In the data rows, the value 128 means zero.
Some points, each followed by its number:
tensor([115, 178, 129, 155,  97,  97, 145, 132, 140,  79, 123,  96, 161,  67,  70, 135, 160,  93, 128,  78, 203, 112, 122,  62, 207, 195]) 0
tensor([171, 100, 162,  99, 114, 147, 132,  68, 116, 120, 159, 193, 150, 121, 122, 197,  82, 122, 125, 178, 140, 186, 150, 125, 179, 109]) 1
tensor([115, 159, 130, 158,  90,  95, 138, 127, 157,  86, 132, 102, 157,  77,  67, 129, 146,  86, 140,  67, 190, 127, 130,  79, 208, 198]) 2
tensor([155, 120, 151, 127,  97, 142,  98,  87, 161, 107, 171, 150,  98, 130, 110, 142, 123, 155, 138, 130, 112, 154, 116, 118, 134, 145]) 3
tensor([109, 148, 124, 140, 102, 108, 133, 122, 147,  98, 134, 108, 156,  99,  97, 119, 139, 115, 123,  92, 164, 118, 138,  95, 167, 167]) 4
tensor([148, 118, 140, 120, 105, 143, 112,  99, 144, 105, 160, 148, 116, 129, 112, 144, 133, 146, 142, 135, 114, 144, 120, 117, 140, 137]) 5
tensor([115, 143, 129, 121, 110, 117, 133, 132, 137, 103, 122,  93, 139, 104,  94, 108, 143, 111, 132, 101, 141, 118, 130, 103, 157, 161]) 6
tensor([122, 135, 131, 130, 122, 123, 125, 128, 128, 122, 123, 123, 128, 119, 127, 118, 143, 123, 118, 119, 131, 121, 124, 115, 137, 135]) 7
tensor([110, 170, 115, 153,  85, 103, 134, 130, 132,  81, 114, 100, 154,  81,  65, 122, 148,  95, 136,  93, 161, 128, 111,  76, 175, 175]) 8
tensor([123, 113, 109,  92, 129, 121, 140, 111, 100, 129, 105, 148, 185, 117, 158, 135, 116, 112, 138, 175, 164, 142, 133, 124, 172, 118]) 9
tensor([121, 134, 127, 132, 131, 120, 124, 131, 124, 127, 122, 133, 127, 124, 137, 128, 131, 128, 129, 133, 124, 122, 127, 120, 128, 126]) 10
tensor([142, 120, 153, 122, 131, 146, 135, 119, 132, 145, 137, 141, 122, 145, 138, 144, 110, 125, 112, 122, 108, 134, 140, 150, 117, 131]) 11
tensor([116, 142, 131, 139, 115, 120, 130, 123, 133, 120, 126, 118, 129, 115, 125, 123, 139, 121, 122, 114, 138, 122, 133, 114, 138, 149]) 12
tensor([ 17, 225,  68, 218, 200,  45, 188, 238,  48, 125,   0,  21, 217,  54, 104,  99, 192,  25,  92,  68, 234,  72, 171, 111, 161, 112]) 13
tensor([132, 120, 138, 124, 125, 128, 123, 139, 125, 119, 120, 121, 123, 133, 137, 128, 137, 130, 140, 136, 117, 135, 129, 128, 121, 125]) 14
tensor([138, 137, 118, 131, 142, 115, 131, 134, 108, 119, 114, 138, 126, 119, 124, 137, 133, 123, 132, 149, 117, 145, 137, 119, 131, 108]) 15
tensor([130, 117, 145, 136, 148, 143, 143, 134, 123, 144, 138, 124, 126, 137, 120, 124, 124, 131, 118, 114, 127, 142, 142, 155, 113, 125]) 16
tensor([139, 125, 146, 127, 113, 139, 115,  98, 137, 123, 147, 145, 121, 127, 133, 146, 118, 136, 128, 134, 122, 141, 126, 121, 136, 128]) 17
tensor([128, 121, 143, 114, 130, 152, 142, 121, 127, 156, 132, 138, 127, 148, 138, 133, 105, 129, 106, 114, 123, 121, 141, 150, 113, 129]) 18
tensor([149,  82, 156,  90, 126, 174, 179, 112, 127, 187, 166, 154, 129, 175, 134, 136,  79, 135,  80, 112, 129, 124, 139, 179,  94, 132]) 19
tensor([129, 120, 139, 114, 123, 153, 139, 119, 128, 141, 139, 140, 114, 163, 129, 125, 107, 136, 107, 115, 115, 127, 146, 161, 109, 135]) 20
tensor([126, 171, 134, 176, 101, 100, 143, 126, 146,  55, 132,  99, 173,  70,  40, 149, 145,  76, 152,  75, 195, 120, 136,  63, 214, 195]) 21
tensor([129, 165, 119, 157, 104, 108, 139, 128, 161,  47, 135, 100, 171,  67,  36, 146, 141,  64, 144,  57, 190, 116, 128,  72, 198, 194]) 22
tensor([123, 116, 120, 105, 113, 125, 130, 114, 127, 129, 123, 148, 144, 120, 154, 119, 122, 134, 127, 149, 143, 126, 115, 123, 147, 126]) 23
tensor([125, 144, 133, 143, 116, 117, 134, 120, 134, 115, 126, 116, 138, 104, 110, 137, 137, 110, 124, 108, 154, 130, 138, 101, 150, 150]) 24
tensor([163, 183, 135, 184,  58,  92, 147, 108, 144,  42, 147,  86, 174,  50,  17, 150, 151,  71, 130,  49, 208, 129, 126,  65, 204, 213]) 25
tensor([162, 190, 169, 188, 152, 130, 151, 144,  71,  97,  97, 148, 135,  96,  83, 205, 126,  89,  97, 143, 124, 175, 232, 115, 183, 132]) 26
tensor([131, 150, 139, 156, 109, 123, 139, 113, 136, 106, 132, 110, 138, 101,  93, 150, 135, 107, 126, 103, 162, 133, 131, 105, 163, 153]) 27
tensor([124, 123, 126, 131, 125, 125, 128, 119, 119, 132, 120, 137, 135, 116, 143, 135, 123, 125, 132, 154, 137, 132, 124, 123, 140, 103]) 28
tensor([104, 113, 111,  89, 108, 112, 138, 127, 109, 132, 111, 140, 164, 118, 168, 104, 122, 140, 129, 165, 153, 106, 113, 119, 154, 122]) 29
tensor([112,  90,  75,  65, 111, 107, 140, 148, 115, 123, 106, 140, 158, 112, 169,  88, 135, 132, 138, 180, 162, 106,  97, 112, 168, 135]) 30
tensor([153, 162, 138, 172, 121, 109, 145, 110, 150,  93, 141, 109, 155,  95,  71, 152, 143, 107, 147, 100, 168, 151, 129,  97, 171, 154]) 31
tensor([121, 114, 117, 105, 115, 115, 116, 117, 124, 132, 110, 128, 142, 118, 151, 118, 131, 125, 139, 157, 137, 135, 109, 119, 145, 119]) 32
tensor([ 28, 187,  55, 160, 183,  66, 169, 233,  54, 143,  15,  36, 175,  95, 154,  68, 186,  57, 109, 118, 173,  76, 170, 123, 122, 102]) 33
tensor([128, 150, 131, 150, 120, 124, 124, 133, 137, 111, 130, 112, 130, 108, 107, 147, 133, 114, 132, 110, 145, 139, 138, 115, 155, 135]) 34
tensor([113, 128, 123, 120, 120, 126, 123, 127, 125, 125, 124, 132, 133, 127, 152, 117, 133, 137, 126, 137, 132, 119, 120, 120, 134, 131]) 35
tensor([153, 149, 127, 156, 123, 118, 120, 125, 131, 114, 141, 120, 128, 110,  85, 146, 133, 117, 135, 119, 128, 145, 123, 115, 150, 132]) 36
tensor([142, 139, 128, 143, 129, 113, 120, 126, 131,  99, 131, 127, 128, 106,  76, 157, 137, 107, 147, 118, 130, 161, 141, 111, 149, 134]) 37
tensor([117, 137, 119, 128, 121, 126, 126, 124, 126, 130, 120, 132, 132, 128, 145, 116, 137, 133, 126, 136, 126, 121, 127, 125, 130, 126]) 38
tensor([144, 127, 140, 140, 128, 131, 126, 127, 125, 106, 132, 123, 113, 117, 113, 133, 142, 117, 138, 136, 126, 153, 133, 108, 127, 136]) 39
tensor([132, 123, 139, 123, 119, 139, 129, 115, 134, 140, 138, 140, 124, 136, 139, 125, 119, 136, 116, 128, 120, 126, 129, 141, 126, 130]) 40
tensor([120, 116, 123, 120, 125, 121, 129, 120, 118, 134, 118, 134, 152, 122, 162, 123, 128, 131, 127, 142, 141, 122, 125, 123, 147, 114]) 41
tensor([128, 151, 140, 135, 106, 120, 136, 127, 146, 104, 136, 120, 141, 105, 100, 121, 140, 113, 130, 106, 147, 119, 124, 100, 163, 177]) 42
tensor([122, 122, 130, 124, 126, 125, 122, 121, 125, 125, 124, 137, 126, 123, 144, 129, 134, 127, 131, 142, 131, 125, 121, 122, 130, 122]) 43
tensor([122, 127, 129, 133, 138, 122, 125, 129, 122, 126, 126, 131, 130, 120, 136, 132, 125, 125, 123, 140, 126, 135, 128, 126, 139, 115]) 44
tensor([131,  96, 118,  97, 135, 128, 139, 115, 109, 146, 111, 137, 173, 112, 157, 139, 113, 114, 130, 162, 158, 146, 122, 127, 155,  90]) 45
tensor([142, 135, 119, 131, 145, 116, 129, 131, 107, 122, 115, 144, 126, 119, 127, 138, 129, 124, 129, 154, 116, 148, 138, 121, 130, 102]) 46
tensor([142, 133, 133, 141, 143, 118, 110, 134, 123, 121, 130, 121, 134, 116, 126, 129, 137, 120, 137, 152, 132, 151, 133, 113, 141, 122]) 47
tensor([132, 113, 145, 115, 131, 154, 155, 117, 120, 166, 139, 143, 126, 158, 138, 132,  99, 135,  98, 115, 136, 122, 137, 164, 108, 127]) 48
tensor([135, 125, 138, 127, 134, 145, 131, 127, 133, 146, 136, 132, 118, 144, 139, 138, 124, 126, 111, 124, 115, 142, 135, 151, 117, 118]) 49
tensor([128, 116, 148, 120, 136, 148, 139, 124, 128, 158, 134, 131, 124, 156, 136, 137, 106, 130, 107, 110, 111, 128, 140, 155, 106, 119]) 50
tensor([255,  43, 233, 122,  64, 213,  39,   0, 225,  76, 255, 227,  62, 145,  63, 240,  46, 192, 228, 174,  74, 255,  63, 116, 120, 103]) 51
tensor([100,  67,  68,  70,  82, 112,  85, 115, 193, 145, 153,  89, 123, 138, 148,  51, 159, 165, 193, 108, 142,  81,  20, 113, 103, 146]) 52
tensor([155,  96, 156, 104, 122, 181, 171, 115, 124, 177, 156, 144, 122, 173, 136, 143,  93, 143,  94, 105, 116, 115, 154, 178,  90, 135]) 53
tensor([186,  95, 167, 118,  98, 154,  92,  67, 159, 120, 182, 164, 104, 139, 113, 160, 103, 153, 152, 143, 104, 172, 115, 120, 135, 127]) 54
tensor([129, 108, 148, 107, 135, 155, 159, 120, 125, 175, 144, 140, 131, 162, 147, 133,  93, 129,  91, 110, 117, 130, 145, 172, 101, 115]) 55
tensor([147,  78, 159,  88, 128, 179, 188, 113, 124, 196, 168, 154, 132, 181, 136, 135,  74, 133,  70, 107, 133, 120, 142, 187,  88, 130]) 56
tensor([150,  69, 176,  83, 149, 177, 204, 118, 119, 201, 163, 145, 125, 179, 159, 135,  58, 131,  87, 108, 114, 119, 159, 203, 102, 126]) 57
tensor([115, 132, 132, 133, 120, 122, 128, 128, 126, 127, 128, 122, 131, 122, 126, 122, 131, 124, 122, 115, 132, 123, 136, 121, 139, 141]) 58
tensor([132, 111, 147, 112, 130, 157, 160, 116, 119, 170, 139, 145, 127, 162, 139, 131,  95, 135,  95, 113, 138, 120, 138, 168, 106, 128]) 59
tensor([142,  73, 176,  66, 132, 189, 203, 108, 130, 206, 159, 146, 132, 193, 151, 134,  59, 147,  69, 106, 117, 108, 161, 199,  88, 134]) 60
tensor([144,  70, 180,  84, 129, 190, 189, 119, 130, 201, 148, 147, 143, 209, 145, 138,  65, 126,  77,  99, 133, 132, 158, 209,  99, 126]) 61
tensor([125, 144, 137, 137, 129, 125, 126, 133, 122, 123, 123, 137, 114, 135, 132, 132, 134, 129, 117, 127, 115, 124, 149, 124, 122, 133]) 62
tensor([136, 133, 133, 128, 133, 117, 127, 135, 116, 133, 137, 134, 123, 135, 129, 129, 123, 128, 141, 143, 125, 129, 126, 135, 126, 111]) 63
tensor([132,  92, 116,  92, 135, 128, 142, 114, 107, 148, 109, 138, 178, 111, 160, 139, 111, 113, 130, 165, 162, 147, 122, 127, 158,  87]) 64
tensor([118, 124, 120, 115, 117, 126, 124, 126, 123, 129, 120, 134, 130, 122, 148, 115, 132, 137, 128, 141, 132, 124, 124, 121, 131, 133]) 65
tensor([132, 112, 128, 108, 136, 119, 130, 130, 102, 122, 117, 127, 155, 109, 142, 131, 133, 127, 146, 177, 155, 154, 124, 128, 137, 102]) 66
tensor([120, 122, 112, 132, 135, 125, 118, 128, 120, 129, 125, 130, 123, 121, 144, 121, 134, 126, 137, 144, 128, 133, 130, 116, 138, 121]) 67
tensor([122, 125, 127, 129, 135, 126, 120, 118, 120, 130, 123, 131, 136, 118, 146, 132, 128, 124, 129, 136, 134, 132, 131, 125, 136, 113]) 68
tensor([128, 109, 123, 134, 133, 124, 129, 116, 119, 127, 126, 128, 138, 105, 143, 139, 128, 118, 132, 153, 139, 143, 129, 123, 141, 104]) 69
tensor([134, 110, 133, 134, 135, 152, 140, 129, 130, 149, 136, 139, 131, 139, 128, 138, 108, 128, 128, 131, 120, 127, 133, 147, 118, 115]) 70
tensor([111, 131, 128, 120, 108, 122, 128, 125, 132, 127, 132, 130, 125, 126, 134, 110, 139, 134, 123, 124, 125, 108, 126, 114, 135, 153]) 71
tensor([144,  70, 145,  89, 137, 168, 200,  98, 114, 189, 133, 176, 183, 162, 177, 145,  74, 133,  84, 141, 171, 143, 144, 183, 137, 106]) 72
tensor([ 76, 180,  17, 108, 120,  76,  60, 191, 202, 111, 123, 145, 128, 144, 183,  33, 126, 248, 134, 106, 132,   0,  18, 141, 104, 147]) 73
tensor([130, 122, 148, 125, 134, 149, 138, 119, 127, 155, 135, 138, 131, 153, 135, 132, 108, 134, 105, 118, 118, 128, 143, 150, 120, 124]) 74
tensor([139, 120, 151, 121, 133, 146, 137, 124, 133, 149, 135, 138, 121, 147, 140, 140, 112, 124, 111, 118, 107, 130, 140, 153, 112, 133]) 75
tensor([119, 126, 133, 117, 123, 137, 135, 126, 133, 149, 131, 134, 121, 140, 147, 118, 119, 136, 105, 122, 119, 117, 129, 141, 116, 136]) 76
tensor([123, 129, 133, 130, 133, 125, 123, 125, 127, 126, 125, 127, 125, 124, 138, 137, 136, 129, 129, 138, 124, 134, 134, 130, 127, 117]) 77
tensor([ 78, 141,  91, 114, 108, 106, 133, 155, 130, 130,  95,  98, 142, 114, 145,  73, 161, 129, 130, 108, 143,  76, 114, 109, 140, 153]) 78
New points follow, each followed by the numbers of its five nearest points above, looking only along the 7 directions in which the numbered points spread most, nearest first.
tensor([166, 192, 174, 191, 160, 134, 151, 148,  64, 100,  92, 153, 132,  99,  89, 210, 124,  89,  93, 151, 117, 181, 242, 121, 180, 125]) 26 37 46 15 34
tensor([122, 133, 127, 132, 132, 120, 124, 131, 124, 128, 122, 135, 126, 125, 139, 129, 130, 129, 130, 135, 123, 122, 126, 120, 126, 124]) 10 77 38 44 43
tensor([134, 126, 137, 128, 133, 142, 130, 127, 133, 143, 135, 131, 119, 141, 136, 137, 125, 125, 113, 124, 117, 140, 134, 148, 119, 120]) 49 70 16 75 11
tensor([136, 123, 138, 119, 118, 144, 129, 120, 142, 132, 150, 143, 105, 148, 133, 133, 121, 144, 118, 117, 107, 128, 124, 137, 119, 140]) 40 20 11 75 76
tensor([116, 126, 129, 120, 122, 135, 131, 126, 133, 147, 129, 134, 121, 138, 148, 117, 121, 136, 107, 124, 121, 117, 129, 139, 118, 137]) 76 40 38 18 49
tensor([151, 112, 145, 116, 106, 150, 110,  96, 144, 107, 164, 154, 112, 134, 117, 148, 128, 152, 141, 142, 107, 146, 119, 123, 133, 132]) 5 3 17 54 40
tensor([114, 117, 137, 111, 126, 145, 143, 126, 134, 149, 133, 123, 127, 153, 151, 116, 118, 134, 113, 118, 125, 118, 126, 149, 113, 136]) 76 18 20 40 74
tensor([ 18, 194,  47, 167, 192,  58, 174, 247,  46, 144,   3,  24, 179,  92, 154,  63, 193,  49, 107, 114, 177,  71, 176, 123, 120,  99]) 33 13 78 6 7
tensor([126, 123, 134, 121, 124, 139, 128, 119, 137, 137, 141, 134, 123, 138, 138, 126, 119, 135, 117, 124, 120, 121, 130, 132, 119, 140]) 40 76 49 75 11
tensor([128, 134, 139, 136, 140, 135, 124, 121, 123, 132, 129, 130, 121, 140, 134, 139, 116, 129, 119, 126, 119, 127, 134, 147, 113, 121]) 49 70 16 63 40
tensor([178, 180,  86, 209, 223, 136,  42, 156, 168, 126, 151, 181, 128, 134, 108, 171,  85, 210, 158, 154, 127,  94,  42, 186,  73,  11]) 63 46 70 15 44
tensor([134, 125, 137, 127, 133, 142, 130, 127, 131, 144, 134, 131, 119, 141, 139, 136, 124, 126, 114, 126, 117, 141, 134, 147, 119, 118]) 49 70 75 16 11
tensor([127, 122, 132, 104,  89, 130, 119, 115, 144, 117, 143, 146, 111, 138, 138, 107, 138, 152, 129, 125, 112, 117, 122, 112, 124, 168]) 71 40 65 35 5
tensor([  5, 236,  62, 228, 209,  37, 195, 250,  39, 126,   0,  10, 227,  46, 102,  98, 197,  15,  86,  63, 246,  64, 175, 111, 164, 109]) 13 33 0 78 8
tensor([127, 132, 129, 141, 131, 123, 114, 121, 137, 125, 131, 126, 116, 129, 129, 129, 138, 138, 142, 129, 110, 135, 120, 121, 118, 122]) 14 77 63 10 43
tensor([171, 120, 152, 121,  91, 147,  89,  96, 164, 116, 173, 158,  91, 140, 108, 145, 123, 164, 147, 134,  90, 152, 114, 117, 124, 135]) 3 54 5 17 40
tensor([114, 136, 129, 131, 121, 118, 122, 120, 131, 125, 123, 119, 125, 123, 120, 122, 139, 127, 130, 119, 134, 125, 123, 114, 140, 140]) 7 12 58 10 71
tensor([167, 122, 147, 121,  93, 145,  88, 100, 165, 116, 171, 159,  93, 141, 113, 141, 122, 168, 146, 135,  91, 145, 110, 120, 123, 135]) 3 5 54 17 40
tensor([126, 123, 127, 135, 127, 125, 128, 119, 119, 131, 120, 136, 133, 116, 140, 137, 123, 124, 133, 154, 136, 135, 125, 123, 140, 100]) 28 69 68 44 67
tensor([123, 119, 120, 110, 116, 117, 114, 114, 124, 133, 109, 126, 138, 119, 148, 123, 128, 124, 137, 153, 137, 137, 108, 120, 142, 115]) 32 41 28 67 43
tensor([130, 148, 117, 157, 161, 132,  98, 138, 137, 131, 137, 141, 131, 127, 135, 141, 105, 151, 125, 124, 122, 116, 111, 143, 106,  85]) 63 77 70 44 10
tensor([200, 104, 175, 120, 103, 157,  83,  59, 177, 112, 199, 170,  81, 152, 100, 177,  99, 165, 147, 143,  96, 172, 107, 128, 125, 132]) 54 3 5 17 1
tensor([  0, 211,  47, 181, 193,  40, 202, 255,  41, 126,   0,  26, 200,  67, 115,  67, 209,  11, 109,  81, 202,  61, 190, 107, 137, 118]) 13 33 78 0 8
tensor([173, 174,  91, 201, 212, 135,  49, 153, 164, 125, 149, 175, 127, 134, 110, 167,  90, 202, 155, 150, 126,  99,  51, 179,  78,  24]) 63 46 70 15 44
tensor([125, 142, 101, 154, 159, 117,  88, 149, 140, 142, 122, 130, 128, 126, 146, 127, 115, 165, 130, 131, 128, 100,  93, 143, 102,  88]) 63 10 38 77 44
tensor([141,  77, 144,  93, 135, 164, 192, 101, 116, 182, 133, 170, 177, 157, 173, 142,  81, 133,  89, 140, 166, 141, 142, 176, 136, 109]) 72 19 59 55 56
tensor([125, 141, 132, 140, 117, 118, 134, 121, 132, 117, 125, 118, 140, 105, 113, 137, 136, 111, 125, 114, 153, 132, 137, 103, 150, 146]) 24 34 12 27 58
tensor([141, 163, 159, 156, 160, 139, 147, 152,  94, 105, 115, 120, 109, 131, 107, 159, 139,  99, 114, 128,  99, 154, 191, 122, 130, 122]) 62 15 46 39 47
tensor([133, 129, 135, 139, 130, 116, 113, 128, 130, 116, 127, 127, 107, 138, 130, 131, 143, 127, 133, 131, 106, 131, 131, 121, 120, 126]) 14 77 62 10 63
tensor([ 81, 187,  91, 179, 147,  64, 160, 191,  84, 114,  58,  73, 178,  85, 100, 102, 168,  64, 120,  90, 176, 105, 160,  97, 162, 136]) 33 8 78 0 6
tensor([  0, 222,  36, 186, 200,  27, 211, 255,  33, 129,   0,  13, 214,  59, 114,  58, 217,   0, 105,  75, 214,  51, 196, 104, 141, 118]) 13 33 78 0 8
tensor([139, 130, 134, 121, 121, 125, 118, 113, 126, 122, 137, 142, 124, 125, 126, 139, 126, 136, 138, 142, 118, 142, 136, 119, 138, 132]) 17 43 77 14 44
tensor([160, 107, 149, 113, 101, 152, 104,  87, 150, 103, 172, 159, 106, 138, 115, 152, 125, 157, 148, 145, 103, 151, 116, 122, 135, 134]) 3 5 54 17 40
tensor([217,  48, 199,  75,  65, 223, 139,  41, 189, 132, 233, 192,  80, 202, 105, 166,  45, 184, 111, 131,  95, 167, 116, 177,  96, 168]) 54 19 53 56 3
tensor([110, 137, 114,  72,  78, 113, 120, 129, 148, 100, 133, 146,  87, 137, 152,  69, 165, 171, 138, 123,  93,  95, 109, 110, 150, 202]) 71 35 65 78 38
tensor([116, 127, 131, 119, 121, 136, 133, 126, 134, 149, 130, 134, 121, 140, 148, 116, 119, 137, 103, 121, 120, 115, 129, 141, 116, 138]) 76 40 18 20 74
tensor([141, 125, 138, 137, 128, 131, 127, 126, 123, 109, 131, 126, 117, 117, 118, 133, 139, 118, 136, 138, 129, 152, 133, 110, 130, 134]) 39 47 77 14 44
tensor([118, 132, 115, 132, 109, 114, 123, 130, 132, 100, 125, 100, 128,  95,  90, 118, 155, 112, 143, 107, 151, 115, 119,  94, 149, 162]) 6 42 4 24 12
tensor([149, 172, 162, 172, 159, 129, 146, 138,  76, 105, 115, 147, 133, 115, 108, 178, 120,  95,  96, 142, 120, 167, 209, 124, 152, 126]) 26 46 15 37 62
tensor([ 29, 187,  56, 163, 186,  65, 168, 234,  54, 142,  16,  35, 173,  95, 152,  70, 187,  57, 109, 117, 171,  78, 171, 124, 121, 100]) 33 13 78 6 7
tensor([122, 129, 130, 130, 133, 124, 121, 125, 126, 125, 125, 127, 126, 122, 138, 136, 136, 128, 128, 138, 124, 134, 134, 129, 128, 116]) 77 44 63 10 14
tensor([134, 131, 135, 137, 130, 117, 113, 129, 130, 115, 126, 126, 109, 136, 129, 129, 144, 127, 134, 131, 106, 132, 130, 120, 120, 126]) 14 77 10 62 63
tensor([130, 137, 148, 140, 150, 135, 143, 130, 118, 130, 126, 123, 125, 144, 126, 147, 123, 121, 108, 116, 117, 131, 165, 144, 119, 125]) 16 49 62 75 74
tensor([144, 125, 125, 126, 136, 130, 112, 140, 136, 111, 134, 124, 103, 132, 125, 135, 151, 136, 139, 138, 112, 136, 125, 119, 124, 135]) 14 77 39 10 63
tensor([109, 114,  88,  79, 121, 115, 142, 130,  94, 140, 106, 141, 164, 106, 162,  99, 122, 126, 126, 172, 157, 130, 112, 125, 162, 114]) 29 30 9 41 45
tensor([144,  70, 179,  62, 131, 190, 207, 107, 130, 208, 160, 147, 132, 195, 150, 133,  57, 149,  68, 107, 116, 106, 162, 202,  86, 135]) 60 61 57 56 19
tensor([120, 145, 135, 122,  91, 125, 123, 112, 149, 108, 138, 133, 130, 115, 115, 122, 130, 132, 126, 110, 139, 116, 123, 104, 155, 168]) 42 12 71 24 6
tensor([124, 144, 111, 155, 143, 117, 102, 132, 139, 143, 120, 134, 121, 126, 140, 128, 112, 152, 129, 127, 122, 103, 110, 145, 107,  94]) 63 10 77 38 44
tensor([255,  37, 243, 123,  53, 219,  23,   0, 237,  65, 255, 239,  55, 141,  53, 251,  41, 199, 244, 181,  68, 255,  54, 110, 121, 100]) 51 54 3 1 5
tensor([141, 104, 111, 126, 119, 129, 105, 133, 122,  84, 111, 132, 120, 103, 120, 135, 135, 113, 166, 180, 119, 147, 113, 105, 136, 119]) 47 69 67 32 28
tensor([102, 137, 102, 125, 129, 111, 139, 167, 109, 112,  94, 106, 130, 112, 133,  95, 163, 108, 120, 119, 130, 101, 133, 108, 130, 157]) 78 7 12 58 71
tensor([156, 112, 122, 138, 131, 133, 121, 119, 130, 125, 134, 130, 104, 149, 135, 128, 122, 140, 119, 123, 103, 136, 137, 147, 111, 120]) 49 40 11 75 70
tensor([142, 117, 138, 139, 152, 145, 153, 129, 120, 143, 140, 124, 117, 140, 121, 147, 113, 120, 113, 109, 106, 152, 154, 152, 105, 120]) 16 49 75 50 11
tensor([122, 134, 126, 131, 132, 120, 124, 132, 124, 126, 122, 135, 125, 128, 136, 129, 130, 129, 131, 137, 123, 122, 126, 120, 124, 122]) 10 77 38 44 43
tensor([133, 112, 133, 134, 135, 149, 137, 129, 130, 147, 135, 138, 129, 139, 128, 137, 111, 128, 128, 131, 120, 128, 132, 145, 118, 115]) 70 49 16 74 11
tensor([ 75, 191,  86, 181, 147,  56, 164, 197,  81, 115,  51,  66, 186,  79,  97,  98, 171,  58, 122,  85, 184, 101, 161,  94, 167, 137]) 33 13 8 0 78
tensor([123, 130, 140, 133, 131, 131, 126, 122, 128, 132, 132, 130, 117, 127, 131, 129, 128, 134, 111, 123, 114, 128, 136, 132, 123, 129]) 62 40 77 14 10
tensor([118, 119, 109, 115,  95, 117, 110, 118, 152, 121, 134, 100, 124, 125, 124,  87, 145, 147, 165, 119, 134, 101,  87, 113, 128, 148]) 71 35 7 65 12
tensor([246,  63, 170, 102,  66, 189,  76,  15, 189,  78, 240, 207,  88, 154,  91, 173,  97, 202, 193, 163,  75, 207,  69, 108, 137, 154]) 51 54 3 5 1
tensor([109,  94,  65,  93,  87, 100, 101, 132, 161, 122, 125,  78, 124, 124, 134,  55, 166, 156, 194, 109, 165, 100,  38, 106, 127, 159]) 52 78 30 71 32
tensor([121, 113, 137, 114, 115, 142, 142, 124, 129, 155, 140, 135, 118, 149, 134, 121, 117, 149, 114, 120, 111, 117, 128, 143, 120, 135]) 76 20 40 18 75
tensor([ 19, 225,  68, 218, 202,  46, 186, 237,  48, 125,   0,  23, 216,  54, 105, 100, 191,  27,  93,  72, 231,  72, 170, 111, 159, 110]) 13 33 78 0 8
tensor([ 98, 145, 112, 135, 112, 107, 133, 137, 134, 125, 119, 106, 143, 109, 117, 106, 143, 114, 123,  99, 157, 100, 119, 112, 149, 155]) 6 12 4 24 7
tensor([132, 120, 142, 124, 121, 135, 125, 116, 137, 133, 139, 138, 111, 141, 136, 128, 124, 144, 112, 120, 119, 130, 135, 132, 118, 139]) 40 76 49 11 75
tensor([124, 120, 130, 124, 128, 126, 122, 121, 124, 125, 123, 137, 127, 123, 146, 132, 133, 126, 132, 144, 132, 127, 120, 123, 130, 118]) 43 68 67 44 77
tensor([133, 119, 141,  98, 123, 119, 128, 131, 118, 120, 115, 131, 130, 110, 134, 142, 141, 120, 150, 156, 142, 164, 117, 120, 138, 119]) 69 28 66 47 68
tensor([116, 143, 117, 144, 109, 105, 120, 134, 121, 105, 121,  98, 136,  95,  94, 119, 154, 103, 143,  97, 144, 135, 127,  94, 171, 168]) 6 4 42 24 8
tensor([123, 130, 118, 123, 123, 106, 127, 160, 124,  91, 104,  69, 123, 107, 101, 100, 174, 106, 159, 122, 111, 129, 119,  98, 145, 170]) 6 12 7 24 42
tensor([155, 117, 153, 123,  94, 148, 101,  83, 152, 118, 171, 153, 105, 130, 124, 145, 116, 154, 143, 137, 112, 151, 115, 119, 130, 134]) 3 5 54 17 40
tensor([124, 142, 131, 141, 117, 118, 133, 121, 132, 116, 126, 118, 139, 106, 113, 135, 136, 114, 124, 113, 151, 130, 137, 103, 149, 147]) 24 34 12 27 58
tensor([176, 171,  92, 199, 214, 137,  52, 153, 162, 128, 149, 176, 128, 136, 110, 167,  87, 202, 154, 151, 124,  98,  52, 182,  75,  24]) 63 70 46 49 15
tensor([121, 106, 135, 121, 139, 140, 144, 125, 118, 150, 122, 132, 151, 140, 143, 138, 107, 121, 111, 136, 145, 127, 137, 143, 132, 111]) 70 18 74 68 41
tensor([129, 130, 132, 135, 132, 130, 111, 126, 130, 123, 131, 123, 115, 136, 123, 125, 133, 132, 130, 125, 109, 129, 125, 128, 113, 128]) 14 77 63 10 62
tensor([ 99,  70,  68,  71,  80, 110,  83, 116, 193, 142, 153,  88, 123, 134, 149,  50, 162, 166, 195, 109, 142,  81,  17, 110, 105, 145]) 52 78 30 32 71
tensor([124, 107, 108,  87, 131, 122, 139, 108,  96, 134, 101, 154, 189, 120, 168, 136, 111, 114, 137, 183, 165, 144, 135, 131, 171, 111]) 9 64 45 66 29
tensor([ 96,  45,  54,  70,  86, 107,  92, 138, 173, 144, 152,  76, 109, 119, 144,  34, 171, 153, 204, 121, 150,  93,   9,  93, 101, 165]) 52 78 30 32 71
tensor([160, 115, 156, 122,  99, 150,  93,  82, 162, 112, 176, 156,  92, 138, 118, 145, 119, 161, 138, 137, 102, 159, 116, 122, 125, 137]) 3 54 5 17 40
tensor([129, 116, 134, 128, 132, 122, 129, 119, 127, 125, 120, 136, 150, 109, 140, 144, 118, 111, 128, 152, 134, 149, 124, 128, 138, 104]) 69 28 68 66 44
tensor([118, 127, 128, 132, 136, 132, 143, 137, 116, 150, 116, 129, 128, 139, 148, 122, 122, 126, 108, 122, 124, 117, 143, 142, 114, 126]) 76 16 49 18 74
tensor([170,  81, 136,  83,  80, 142, 115,  76, 139, 120, 164, 195, 123, 129, 136, 154, 105, 148, 166, 170, 125, 178,  95, 124, 175, 131]) 54 1 5 3 17
tensor([ 29, 194,  53, 156, 177,  64, 167, 236,  59, 137,  18,  44, 167,  99, 156,  61, 188,  67, 106, 116, 164,  67, 171, 120, 123, 115]) 33 13 78 6 7
tensor([155,  97, 154, 105, 122, 179, 168, 116, 124, 174, 155, 143, 121, 171, 135, 142,  97, 143,  96, 106, 116, 116, 154, 175,  91, 135]) 53 19 55 59 48
tensor([140, 112, 143, 129, 141, 152, 140, 121, 132, 160, 132, 136, 122, 167, 130, 134, 106, 130, 104, 120, 123, 131, 145, 149, 101, 132]) 50 74 75 18 20
